(in the rows, 128 means zero)
A single turn carries every row of the set below to another of its rows. Some are shown first; where does it send the rows asked next?
fita: [124 106 124 159 127 124  96 110 127 160 117 114 132 117 136 123 113  93
 115  96 139 117 130 143 112  84 119 137 157  87 118 114  86 129 128 153
 144  98 112 107 127 125 124 130]
tos: [166  91 124 138 143 133 151 112 137 113 108 135 124  89 111 138 147 118
 144 155 131 101 108 100 111 133 135  98 104 117 113 115 148 118 117 130
 112 113 124 185 126 115 100 125]
Geduk: [144 125 114 180 122 126 120 134 136 151 129 116 134 110 135 135 138  97
 128  96 131 124 122 145 114  81 120 140 157  77 107 111  89 111 113 143
 149 102 120 110 129 116 133 130]
poseb: [164  96 128 134 149 138 162 115 143 109 108 139 119  86 111 136 144 120
 148 152 134 102 109 101 116 134 131 100 109 118 116 116 142 118 121 130
 111 110 120 186 125 110 103 124]
pufer: [122 133  84 127 132 144 160 133 150 142 153 112 151 124 144 139 163  99
 110 115 161 145 124 119 125  89 123 182 130 122 108  84 119  89  81 105
 131 158  97 104 152 112 120 137]
meze: [166  93 122 129 140 147 152 109 145 106 110 143 121  89 108 139 152 128
 142 153 133  87 106  96 110 134 143 101 108 122 120 116 143 125 110 140
 114 115 127 180 125 114 108 117]
voder: [154  87 131 123 149 142 146 103 141 110 102 137 119  91 110 129 135 121
 140 154 137  96 114  99 113 138 135 100 107 126 125 119 140 132 126 139
 110 110 118 184 124 116 101 121]
Mola: [159  84 128 129 144 135 140 104 135 115 103 137 124  91 109 133 139 120
 137 156 136  94 109  99 107 135 139  96 104 123 121 117 145 130 123 139
 110 111 123 182 126 120  97 121]
tis: [128 144 123 102 139 132 137 153 156  73 122 144 133 118 142 148 141 103
 130 134 171 116 119 146 121 110 139 128 108  95 118  80 137 110  71 116
 122 133 112  73 159 120 155 144]
nem: [ 93 106 101  95 143 139 124  99 134 157 130 112 144 127 148 121 123  92
  92 110 172 135 134 118 125  92 119 180 125 134 121  87 116 107 104 116
 121 153  86 103 150 126 106 142]
ser: [113 105 103 132 151 122 125 120 114 126 121 101 141 141 193 128 123 138
 132  98 150 148 146 128 110 111 109 146 147 118 109  92 125 131 111 141
 151 129 113  73 132 168  92 123]
laz: [128 132  82 139 108 164 129 127 143 135 150 127 165 108 157 129 147 156
 113 143 159 152 138 132 109 120 108 138 139 123 126 123 125 138  84  98
 133 141  98  70 161 146 110 145]
nito: [125 143 107 125 152 136 120 130 115 111 108  97 115 136 145 128 136 125
 107 127 160 186 134 128 119  83 110 148 153 106  85  80 135  96  79 128
 132 164 124 125 143 154 136 130]
Nubid: [168  94 127 137 139 143 144 110 141 110 110 136 125  91 106 133 153 125
 141 159 132  92 108  97 108 136 145 100 106 123 121 116 145 131 116 138
 112 116 128 180 125 116 105 118]
bobo: [109 124 132  83 148 123 121 133 144  82 106 142 129 117 148 140 113  96
 121 130 178 117 125 146 126 112 132 124 103 100 120  80 136 114  87 120
 115 128 104  76 159 131 143 152]
rok: [112 131  97 113 126 164 122 110 154 142 150 117 149 139 126 118 163 113
  91 123 168 116 126 111 108  97 146 185 132 148 133  88 111 132  86 132
 129 165 103  90 147 119 128 116]
dud: [137 128  90 154 140 129 147 142 128 116 139 101 145 140 185 140 153 147
 144 102 143 152 138 126 109 110 115 149 153 112 103  93 126 121  94 132
 156 135 124  74 131 157 108 116]
Goz: [109 132 116 107 149 143  88 108 116 114 100 100 115 143 140 113 119 129
  95 130 165 167 140 123 110  91 120 146 151 123 102  81 131 125  91 145
 127 164 124 116 138 164 135 122]
pid: [166  99 129 133 144 149 152 111 149 107 113 139 122  92 103 132 152 126
 143 156 134  93 110  98 109 138 141 102 110 126 125 117 140 133 119 140
 113 114 124 180 124 110 109 113]
Mag: [115 135 132  89 137 142 111 134 155  77 116 146 131 128 133 134 131 110
 118 137 178 102 121 142 112 114 150 127 110 111 133  83 133 136  78 132
 118 135 113  67 156 128 158 136]
Tol: [117 119  85 132 114 154 129 120 135 141 141 126 164 101 165 131 130 149
 111 138 161 158 142 133 116 118 100 136 138 118 122 122 126 132  92  92
 130 136  91  76 163 152  99 155]
Tobo: [163  88 121 128 144 138 156 110 140 109 104 142 118  85 116 142 144 121
 146 150 134  96 109 101 116 130 136 100 107 117 115 117 145 113 115 135
 112 111 121 186 127 115 101 124]
tane: [139 125 120 171 116 141  97 119 141 151 130 118 135 123 122 125 140 110
 117 103 136 103 123 140 102  88 137 142 162  95 124 115  84 141 116 160
 150 107 125  98 126 119 140 114]
gapos: [115 118  87 128 109 163 114 113 139 141 141 126 163 109 155 123 132 156
 105 139 164 148 144 130 108 122 110 136 139 130 132 123 124 148  92 103
 129 139  95  67 161 152 107 147]
Mil: [130 154 108 128 141 154 106 128 129 104 119  99 117 148 131 120 154 139
 100 132 163 167 132 122 103  90 131 150 158 121  98  82 130 122  74 143
 135 169 136 114 138 152 150 110]
fepod: [124 122  99 139 139 142 116 122 129 118 136 105 143 151 174 124 147 156
 129 109 150 132 140 121  94 117 129 150 155 130 122  94 121 153 103 152
 155 140 127  64 128 164 111 104]
zabu: [156  84 125 121 143 142 143  99 140 111 102 142 119  90 112 135 138 124
 140 151 137  87 111  95 112 133 139  99 105 126 123 119 143 127 120 143
 112 114 121 183 123 120 102 121]

Mil -> nito
zabu -> meze
dud -> ser
And these:
nem -> rok
tos -> Mola
voder -> pid
bobo -> Mag
Geduk -> fita
laz -> Tol

A single turn carries every row of the set below to another of its rows. Some are shown first; where does it send the rows asked next?
soke: [135  88 113 112 110 129 105 158 143 131 131 116 118 121 146  90 126 189
  96 110  95 165 112 129 131 111 133 133  68 149 135 124 160 132 158 160
 107 108 154 174 150  76 128 146 146 107 112 145 139 166  98 133 130 154]
Mobi: [148 113  94 106  98 142 141 157 115  89 150 135 140 115 132 121 142 135
 129 126 142 196  95 162 136 114 105 135  53 117 135 138 136 190 118 108
 135 128 135 129  99 154 127 148 139 137 184 130 115 125 128 127 103 143]
rimi: [101 127 131 127  88  89 133 154 123 135 121 134 144 105 176  82 156 161
 132 127 132 134 126 132 144  97 139 140  66 114 137 143 166 148  99 135
 119 147 151 140 165 136 108 105 137 106 103 143 103 187 113 171 167 145]
Piti: [163 119  90  91  99 147 147 145 123  84 154 129 130 122 134 122 154 147
 122 139 135 202 107 152 122 113 104 125  66 101 137 141 139 196 126 117
 132 131 134 139 108 144 121 140 132 144 172 144 115 120 139 118 115 152]
pibe: [164 118  84  96  91 142 146 138 125  83 141 132 127 115 131 118 137 136
 110 139 138 197 114 137 136 104 101 119  65 107 141 145 141 198 118 123
 127 126 133 131 113 154 131 129 132 141 181 140 120 131 138 112 106 144]
Kug: [138  97 130 123  90 142 142 120  94  76 127 146 143 104  97 102  71 115
 113  87 115 146 123 120 106 109  87 123  85 127 126 127 165 123  77 129
 129 110 129 132 151 118 127 174 138 116 100 143 171 204 115 124 128 175]
paka: [157 116  82  99  89 133 153 139 120  97 150 137 126 124 130 122 141 142
 117 146 144 206 112 152 123 111 104 130  70 110 141 125 149 190 117 116
 136 126 121 139 109 152 137 133 138 148 174 138 117 120 140 128 106 146]
rimep: [155 106 122 111 136 130 120 166 139  87 169  99 134 151 131  90 151 155
 109 124 126 208  83 124 124  94 143 138 106 103 142 135 155 121 152 131
  96 101 143 157 123 125 138 150 153 122 122 121 123 183 102 141 118 163]
laro: [138  99 125 119  92 144 145 125 107  77 134 145 152 105  95 106  87 111
 114  96 101 144 114 124  92 109  92 134  84 119 129 118 167 116  74 124
 144 122 126 141 148 105 117 177 133 126  86 147 162 195 120 117 126 181]
sotiz: [122  98 128 112  85 156 143 141 104  71 125 151 151 112 101 106  83 109
 134  88 108 132 124 127  90 116 109 134  82 123 115 118 166 117  93 125
 132 116 118 126 146 115 120 174 133 125  96 143 153 198 125 106 136 183]
redi: [107 126 139 121  97  96 136 142 112 139 136 125 123 113 179  98 149 165
 139 132 141 142 144 134 160 114 128 127  77 110 120 164 163 150 107 141
 107 135 152 123 173 141 119 105 137 106 102 146 116 197 112 171 162 149]
Lize: [108 123 140 135 102  91 143 150 113 142 145 128 133 107 171  94 152 178
 143 128 133 141 133 147 145 111 130 135  74 113 124 157 168 144 107 142
 118 143 160 137 168 136 108 110 137 104  93 144 111 188 110 175 161 159]
zore: [ 98 132 134 134  93  89 156 139 119 149 135 136 123 111 169  91 163 172
 130 127 138 138 134 139 149 116 132 137  92 123 129 150 174 148 109 137
 115 135 149 132 162 142 119 114 139 108  98 156 109 189 113 166 166 155]
fab: [132  68 101 106 134 142 105 158 158  82 141 143 128 156 131 126 120 143
  92 107 103 175  98 123 126  97 106 167  84 125 129 138 190 132 138 155
 139 119 161 161 148 121 140 144 145 123 104 105 147 172 132 125 146 185]
Fega: [130  90 121 125  79 137 161 123 105  81 126 151 138 105  93 112  82 119
 117  90 116 148 118 131  94 115 102 141  96 123 121 122 174 119  80 117
 140 111 121 133 153 111 121 172 149 129  93 153 171 193 115 114 128 177]

soke -> rimep
paka -> Fega
And these:
sotiz -> rimi
Lize -> Piti
pibe -> Kug

A single turn carries every row of the set below to another of its rows. Some are shown first; where does it send the rows asked next?
Zasak: [164  38  91 138 135 116 142 132 108  85 151 160 112 152 143  93 109 144
  98]
fubol: [150  75 114 125 100 170 133 118 100  75 191 184 104 126 136 106 110 138
 101]
dus: [116  27 123 129 108 180 158 152 114 121 147 162 116 111 175  92  95 179
 106]
fus: [126  26 121 128 120 173 155 175 107 121 143 179 112 124 159  87  97 179
 120]
tuse: [126  21 139 113 103 181 142 161 115 109 168 184 110 124 171 100 107 180
 120]
pife: [173  88 117 114 125 132 110 153 120  92 178 144 162 116 151 139 135 184
  87]
nis: [126  18 108 138 119 161 150 165 122 129 140 185 125 115 143  92 102 187
 119]
mor: [128  88 103 133 124 153  88 131 130 119 153 133 137 138 128 122  87 147
 143]
fub: [194  71 110 131 127 146 126 131 126 101 175 155 161 103 152 120 122 202
  74]
Kosi: [134  75 105 104 102 149  97 129 130 107 182 125 143 137 123 104  77 156
 131]
litop: [128  99 108 114 123 154  97 130 124  96 158 133 139 154 119 109  77 162
 130]
dadez: [132  35 133 148 101 164 146 170 105 113 160 164 109 107 170  91 113 211
  95]
vut: [157  83 123 126 122 140  95 156 155  95 182 141 152 146 123  97  94 153
 137]
pege: [185  76 115 113 139 133 132 135 101 103 161 173 156 127 141 120 118 198
  67]
Delug: [189  88 104 135 137 156 143 132 105  99 168 135 170  99 162 106 115 188
  91]
tuz: [113  87 112 124 104 153  97 158 122 108 133 144 138 140 130  94  75 157
 131]
sodi: [176  72 115 132 134 148 153 150  86  90 179 133 148 128 162 100 123 203
  74]
lev: [146  68 114 131 109 158 100 134 140 115 176 124 136 120 118 102  79 144
 146]
luri: [156  90 130 147 147 138 137 128 135  92 175 184 115 119 170  74 112 152
 125]
mopa: [193  87 127 124 142 147 136 142 105  99 184 156 148 108 159 114 118 207
  83]
Tatap: [135  84 105 117 122 151  87 148 125 105 180 136 139 147 118 111  80 148
 138]
gam: [190  84 126 118 136 148 139 145 118 102 177 166 152 119 157 132 139 201
  86]
Mapil: [127  96 103 143 129 144  96 138 125 107 175 140 135 154 143 100  73 169
 146]
lop: [114  49 136 132 118 184 146 167  98 114 142 185 110 124 126  97 107 171
 123]
didag: [179  95 119 127 139 153 142 129  98 105 174 152 155 101 170 123 127 207
 104]
ridiz: [119  22 117 138 110 175 145 166 121 123 158 169 105 135 161  79 107 191
 113]
bir: [123  22 116 135 128 175 160 161 111 127 142 172 122  96 141 102 112 165
 108]

Delug -> bir
didag -> nis
And these:
pege -> tuse
ridiz -> litop
tuz -> pife
mor -> fub
Zasak -> fubol
lop -> vut
mopa -> fus

